In the data rows, 128 means zero.
The table:
np.array([89, 123, 121, 159, 138, 145, 123, 126])
np.array([124, 125, 137, 149, 141, 146, 147, 116])
np.array([101, 126, 155, 162, 154, 153, 145, 90])
np.array([138, 145, 126, 153, 127, 129, 116, 124])
np.array([221, 172, 163, 155, 121, 107, 124, 153])
np.array([174, 168, 143, 164, 129, 134, 130, 143])
np.array([88, 112, 110, 142, 115, 118, 103, 91])
np.array([169, 134, 136, 134, 100, 90, 115, 142])
np.array([139, 101, 103, 114, 91, 82, 112, 142])
np.array([100, 94, 62, 93, 100, 113, 98, 132])
np.array([210, 186, 166, 151, 122, 123, 119, 84])
np.array([161, 155, 128, 158, 160, 163, 132, 148])
np.array([149, 144, 119, 144, 115, 126, 124, 142])
np.array([143, 142, 121, 149, 147, 147, 102, 117])
np.array([92, 120, 115, 157, 129, 144, 134, 143])
np.array([177, 154, 170, 184, 161, 162, 192, 224])
np.array([119, 116, 93, 125, 127, 137, 105, 133])
np.array([105, 83, 100, 119, 104, 104, 139, 180])
np.array([170, 162, 139, 165, 143, 158, 157, 191])
np.array([153, 124, 136, 146, 119, 122, 145, 175])
np.array([60, 99, 97, 133, 109, 112, 97, 93])
np.array([147, 123, 140, 152, 125, 116, 138, 153])
np.array([118, 118, 142, 146, 132, 139, 139, 101])
np.array([133, 120, 124, 129, 115, 133, 141, 125])
np.array([150, 178, 167, 188, 152, 136, 98, 59])
np.array([163, 121, 127, 137, 104, 96, 117, 141])
The rows of a group are copies of one hidden pattern, each with its own shift, slope and bend added. There are 4 groups. The first row asked about is in group 0, and each new group gets the next number.
Some new rows, each followed by its group:
np.array([34, 103, 133, 189, 168, 165, 140, 105]) 0
np.array([88, 115, 133, 141, 136, 139, 133, 89]) 1
np.array([137, 127, 94, 127, 103, 123, 129, 156]) 0
np.array([109, 110, 132, 149, 123, 106, 114, 117]) 2
np.array([95, 85, 106, 136, 132, 139, 172, 199]) 2
np.array([79, 120, 131, 170, 143, 148, 121, 101]) 0
np.array([128, 123, 149, 163, 137, 128, 133, 135]) 2
np.array([58, 104, 110, 158, 161, 159, 111, 103]) 3
np.array([177, 135, 135, 142, 117, 105, 137, 165]) 2
np.array([122, 117, 109, 142, 148, 160, 139, 172]) 3
np.array([128, 122, 142, 154, 133, 113, 125, 129]) 2
np.array([86, 110, 162, 199, 170, 152, 147, 116]) 2
np.array([172, 145, 148, 157, 131, 123, 144, 168]) 2
np.array([196, 136, 119, 118, 83, 88, 134, 185]) 2
np.array([102, 118, 106, 150, 134, 149, 150, 162]) 0
np.array([177, 157, 118, 131, 89, 84, 72, 70]) 0
np.array([114, 86, 98, 123, 100, 112, 137, 193]) 2
np.array([143, 120, 126, 139, 116, 118, 143, 172]) 2
np.array([68, 101, 118, 160, 146, 148, 135, 136]) 0
np.array([130, 116, 127, 144, 109, 94, 101, 105]) 2
np.array([173, 129, 127, 132, 110, 108, 136, 180]) 2
np.array([106, 88, 106, 130, 115, 115, 152, 192]) 2
np.array([130, 108, 128, 137, 116, 110, 124, 135]) 2
np.array([79, 73, 98, 115, 93, 72, 77, 79]) 2
np.array([154, 139, 110, 130, 104, 113, 119, 150]) 0
np.array([160, 136, 137, 154, 130, 123, 143, 173]) 2
np.array([102, 119, 143, 143, 129, 131, 121, 71]) 1
np.array([200, 175, 167, 154, 134, 142, 146, 127]) 1
np.array([96, 89, 125, 155, 135, 150, 185, 226]) 2
np.array([133, 114, 138, 156, 138, 134, 156, 186]) 2
np.array([203, 167, 115, 118, 109, 110, 89, 126]) 3
np.array([81, 100, 93, 134, 118, 126, 121, 129]) 0
np.array([159, 157, 150, 143, 125, 128, 135, 107]) 1
np.array([144, 117, 119, 135, 109, 115, 151, 197]) 2
np.array([84, 109, 132, 150, 135, 123, 105, 42]) 1
